A single turn carries every row of the set below to another of its rows. Some are shown first; where does it send the rows asked next?
Gapon: [-35  -8  25 -27   9  36  -7  12  29 -14 -13 -30  23  -3  15 -26 -16  38
  32  40  -2  35 -27 -22  -4   2  11 -29 -31   5   5 -18   0  10]
boti: [ 46  23  25  -7  18  17 -25  41  21 -15   9  -9  17  -5   5 -37  -6 -23
 -48 -12  11   0 -11   5  -2  13  35 -22  10 -25 -14 -27  11 -11]
mozo: [ 40   4  28  -3  22 -10  18  12  -9  22 -46   5  44 -14   8  -1 -42   7
  21   7  10   6 -14 -22 -17  20 -23 -45  -9 -25  32   0   1  17]
bek: [ 48  22  29 -16  16  20   6  22  11  -2 -14 -22  35  -6  15 -45 -21 -34
 -68  -2   4  -3 -28  -3  -3   4  24 -29   5 -23  -8 -26   0   2]
rete: [-25  18  35 -14   0  30  11   2  -8   4  -9  45  38   6  22  23   7  33
 -63   7  -5  24 -34 -16 -23 -18 -14 -26 -42  -8  -2  -6 -39 -14]
Rotob: [-30  21  42  -6   0  33 -23  26 -44 -11  -3  -8  20 -15   7  35   7 -37
 -28  13   6 -43  -5  -5 -12  17  20 -19 -28 -15   8 -27  -6 -44]
lem: [ 36   5  17   9  27  -5 -12  40   0   6 -19  26  25 -17  -7   7 -25  21
  39  -2  21  12   7 -10 -15  29 -10 -39 -10 -28  19  -6  11   2]
lorop: [ 44  24  19  -5  20  26 -13  45  16 -14   6  -3  20 -10   2 -38  -8 -22
 -56  -7  15   4 -12   5   0  11  35 -25   2 -24 -21 -32   7  -9]
fota: [-35  -8  25 -27   9  36  -5  10  28 -13 -14 -31  24  -2  17 -27 -17  37
  31  40  -2  35 -28 -23  -4   1  10 -30 -32   6   5 -18  -1  11]
Luzas: [-19  15  55 -22  -6   8  -6 -19  -3   9 -14  24  39  19  34  23   6  26
 -52  -2 -17  13 -41 -20 -28 -16 -18 -22 -24  -8  19   7 -34 -14]
Dufes: [ 49  22  33 -11  15   9 -28  32  21 -13   4 -18  19   0  11 -38  -8 -26
 -46 -14   6  -4 -15   3  -4  13  32 -21  16 -25  -6 -22  12 -10]
Pob: [-31  22  39  -8   1  39  -8  24 -48  -7 -10  -9  26 -18   8  33   2 -40
 -38  19   6 -41  -9  -7 -12  13  18 -23 -34 -14   6 -30 -11 -40]
Mepud: [-28  21  46 -12  -2  32  -8  14 -48  -3 -15 -17  29 -14  14  31  -1 -45
 -38  17   1 -45 -15  -9 -13  12  14 -23 -28 -14  13 -24 -11 -37]
Boni: [ 41   3  31  -1  21 -17  -1  15  -3  17 -37   5  37 -10   7   3 -36  10
  33   0   9   4  -8 -19 -18  25 -20 -41  -2 -26  35   2   7  11]
Dupus: [-35  -8  24 -27   9  36  -4  11  28 -13 -14 -30  24  -3  16 -27 -17  37
  31  41  -2  35 -28 -23  -4   1  11 -30 -32   6   4 -18  -1  11]
Pag: [ 43  24  17  -8  20  30   1  42  12 -10  -1  -5  26 -12   4 -41 -14 -26
 -65  -2  14   4 -17   2   0   7  32 -28  -2 -23 -22 -34   2  -4]
lito: [ 32   7   5  10  30  14  21  44 -11  11 -30  34  35 -28  -9   2 -34  19
  17  11  26  19   1 -14 -12  22 -12 -46 -27 -26   7 -16   0  11]
gom: [ 40   5  27   4  24 -16 -14  26   1  10 -26  14  29 -11   1   6 -29  16
  40  -4  14   7   0 -14 -17  29 -14 -37  -2 -27  30   0  11   5]
davim: [-27  18  30  -8   1  33  -2  14  -4  -2   2  54  30   4  16  26  14  39
 -56   3   0  26 -25 -12 -22 -14  -8 -23 -42  -9  -8  -9 -35 -20]
gunuk: [ 34   6   9   5  28  12  33  32 -14  18 -41  25  44 -26  -3  -1 -40  13
   9  14  22  17  -7 -18 -12  18 -18 -49 -27 -25  12 -13  -4  16]
bos: [-28  21  49 -12  -3  27 -16  13 -46  -5 -13 -19  27 -11  14  33   0 -44
 -33  15  -1 -47 -13  -9 -14  14  15 -21 -24 -14  17 -23  -9 -39]
Lesir: [-30  21  42 -10   0  36  -5  19 -49  -5 -14 -13  29 -16  11  32  -1 -43
 -40  19   4 -43 -13  -8 -13  12  16 -23 -32 -14   9 -27 -13 -38]
dato: [-26  18  34  -6   1  24 -22  17   2  -8  12  54  21   8  14  30  21  42
 -43  -4   0  25 -18  -9 -23  -9  -4 -18 -35 -10  -4  -6 -28 -26]
defe: [-35  -8  24 -27   9  37  -5  12  28 -13 -14 -30  23  -3  16 -27 -17  38
  31  41  -2  35 -27 -23  -4   1  11 -30 -32   5   4 -18  -1  11]
vuli: [-35  -8  24 -27   9  37  -5  13  28 -14 -14 -29  23  -4  15 -27 -17  38
  31  40  -1  36 -28 -22  -4   1  11 -30 -32   5   4 -18  -1  11]
lalo: [-22  17  45 -20  -4  20   9 -12  -8   9 -16  32  41  12  30  22   3  27
 -62   5 -12  18 -41 -20 -26 -19 -18 -25 -35  -7   9   0 -38 -11]
bubov: [-35  -8  25 -28   9  36  -6  10  28 -13 -14 -31  24  -2  16 -27 -17  37
  32  40  -2  35 -28 -23  -4   1  11 -30 -31   5   5 -18  -1  11]
savi: [-19  16  54 -15  -5   2 -38  -4   7  -3   6  34  22  21  27  31  19  36
 -32 -12 -12  14 -26 -12 -27  -7  -9 -14 -17 -11  17   8 -23 -26]
posis: [ 51  22  38 -15  14   6 -20  21  19  -7  -4 -25  25   2  15 -40 -14 -31
 -51 -12   1  -7 -22  -1  -4  11  28 -23  18 -24  -1 -20   9  -6]
letol: [ 45  24  21 -11  18  28  10  32  10  -5 -10 -13  32 -10   9 -44 -19 -31
 -71   0  10   1 -24  -1  -1   4  27 -30  -1 -23 -17 -31  -1   0]
zepu: [ 50  22  36 -17  14  10  -6  18  14  -3 -12 -27  31   0  18 -43 -19 -35
 -60  -8   1  -7 -28  -3  -4   7  25 -27  13 -23  -1 -21   5  -1]
vege: [ 33   6   8  12  29   7   2  47  -4   6 -21  35  28 -24 -11   6 -27  23
  29   5  26  18   8 -10 -12  27  -9 -41 -20 -27  10 -13   6   4]
vuref: [-31  22  39  -6   1  37 -15  27 -46 -10  -5  -6  22 -18   6  34   5 -38
 -34  16   7 -41  -6  -5 -12  15  20 -21 -32 -15   5 -30  -9 -42]
nom: [-35  -8  25 -27   9  35  -7  11  29 -14 -14 -31  23  -2  16 -27 -17  38
  32  40  -2  35 -28 -23  -4   2  11 -30 -31   5   5 -17   0  11]
pibek: [-27  20  50 -11  -2  26 -23  16 -44  -7  -9 -17  23 -10  13  34   4 -42
 -28  12   0 -46 -10  -7 -14  16  17 -20 -23 -14  17 -22  -7 -42]
bapen: [ 37   5  19   0  25   2  32  19 -14  22 -48  13  47 -20   4  -2 -44   8
  11  12  15  11 -14 -21 -15  17 -22 -49 -19 -24  23  -7  -3  19]
vadu: [-17  15  58 -20  -7   0 -25 -16   4   4  -5  24  30  23  33  26  12  30
 -39  -8 -17  11 -35 -18 -28 -11 -15 -17 -17 -10  22  11 -27 -20]
ridaz: [-29  21  46  -9  -1  28 -26  21 -43 -10  -5 -13  20 -12   9  35   6 -39
 -26  11   3 -45  -7  -6 -14  17  19 -19 -25 -15  13 -24  -6 -44]
bak: [-23  17  44  -9  -1  12 -37   9   7  -8  13  46  18  15  19  32  23  41
 -33 -10  -6  19 -19  -9 -25  -6  -5 -15 -25 -11   6   1 -23 -28]
fim: [-35  -8  24 -27   9  36  -7  12  29 -14 -13 -30  23  -3  15 -27 -16  38
  32  39  -2  36 -27 -23  -4   1  11 -30 -32   5   4 -18  -1  10]

vuref turns into Rotob
bak turns into savi
Now these:
vege turns into lem
posis turns into zepu

A single turn carries every row of the set below to another of its rows. Some are shown first; where does it send the rows asked next?
rovu: [-29 -23 -14  22 -11  -3 -36  26  -7  -4 -10  49  41  -4  -3 -47]
lel: [ -6  17 -13  18  37  -9 -12 -12 -42 -15  -6  -8  22  27 -34   5]
lipuf: [-19  -4 -28 -11  -5  -9 -12 -39 -15   4  -5  15   9   6 -44  12]
rura: [-17  13  10   1 -15   4 -23 -14  22 -11 -18  17 -22 -29  -7  -6]
rin: [  1  15  11 -17   0  10 -13  -1  14   7 -49  37  17   4  15 -18]
Sul: [-24 -51 -13   7  -8  12 -37 -16  -4   1   9  17  23  -4   8 -58]
Sabe: [  0  -2 -15   5  -5  -6 -21  -7 -34  -7  19   8  44  20 -50 -22]
pofus: [-14  -3  12  27  21 -25   4  19 -38  28  -8  -6   8  21  17 -38]
fope: [-31 -49  -1   5  -8   6 -36  -3   7 -34  21   3  30 -13  -6 -30]
met: [-13 -27  -1  31 -29 -17 -28   7  -5  -7  22   4  25  12  -4 -57]
bibo: [-13 -35 -13  -1  39 -14   5   5 -34 -32 -10  -7  -9 -11  24 -19]
beno: [ -9 -10  -8  20  23  -3   6  -1 -38 -33   1 -13  18  35 -32   0]
Tani: [ -9  10  -2   3   9   2  -2 -29   5 -25  -3  11   9  14 -33  29]
fen: [-16  -5   7  -6   5  11 -12 -46  15 -13 -32   6   4 -32  25 -21]
sovo: [ -7 -10  -5  50  30  -5 -16   5 -39  12  -2  -9  29  13  31 -34]
rul: [-11 -17 -23   7 -16 -20   2 -26 -43  -5  -1  -3  33  13 -42 -15]
Mif: [ -8  -2   9  32  33  -8  -8  13 -21  16 -40  18  20  35  29 -16]
gukad: [-23   4  -6  18  41 -15 -11   8 -18 -17 -14 -26 -18  28  19 -24]
fata: [ -1  30  -8 -13  28  15 -19 -20   9  -5 -30   3   5 -13  30 -13]
Vada: [ -7 -18 -12  10 -19  27 -45   6  -7   9   3  34  24 -26  -6 -43]
pip: [ -1 -16  -5  -5 -20  -2  -2  -9 -13 -14  27  13  30  21 -44  -9]
nedek: [-10 -52 -17   0  -1 -26 -16  -8  -3 -12  32  19  24  -3  21 -34]
Soluf: [-20  -1 -34   8  20 -16  -7 -37 -28 -23 -21 -10  20  28 -31   1]
tiket: [-35 -37   8  18  39 -12 -10   2 -21  -9  20 -22   4   6  19  -4]
lop: [-15 -25  -6  12   6 -10 -16 -28  13 -36 -13  27   2 -39  15   3]
Tatu: [-25 -31   1  24  41  -2  -5 -13 -37   8 -14 -16  -5   4  32 -29]
virad: [-12  31   5  -2  10   1 -13 -11  13 -28 -57   6   7  -9   8 -29]
Gapo: [-15  26   2 -22   6  -4  -3   3  10 -10 -44  32  16 -24  16 -19]
vodu: [-28   9   3  14  23 -23   9  16 -41  24 -14  -8  20  20  22 -35]
nobip: [-19  -8  22 -18   9  -1  -1 -20  10 -30  -7 -14   6 -33  13   0]
gazeg: [  0  27  -6  -6   3  -3 -18 -30  -7  -8  -2  16  23   0 -43  13]
fon: [-30  32  -4  -5   6   9 -16  -8   7 -24 -57  15  14 -16   2 -23]
gizas: [-27   2  -2  27  41 -28  -1  21 -27  15 -17  14  21  20  34 -19]
taf: [ -8 -27   1  20 -12  12 -31  25 -14   8 -27  43  36  17  -3 -46]
tovit: [-41 -14 -14  24 -16  -1 -45   6   2  20   4  43  33   6 -10 -35]
guza: [-28 -19 -10  20 -13   2 -53   7  15  12   0  44  16   7 -14 -40]

bibo turns into nedek
fen turns into Tatu
Now these:
rul turns into lipuf
Mif turns into taf
vodu turns into tovit
met turns into rura
sovo turns into Vada
nobip turns into tiket
Sabe turns into gazeg
beno turns into pip
pofus turns into guza
gizas turns into rovu

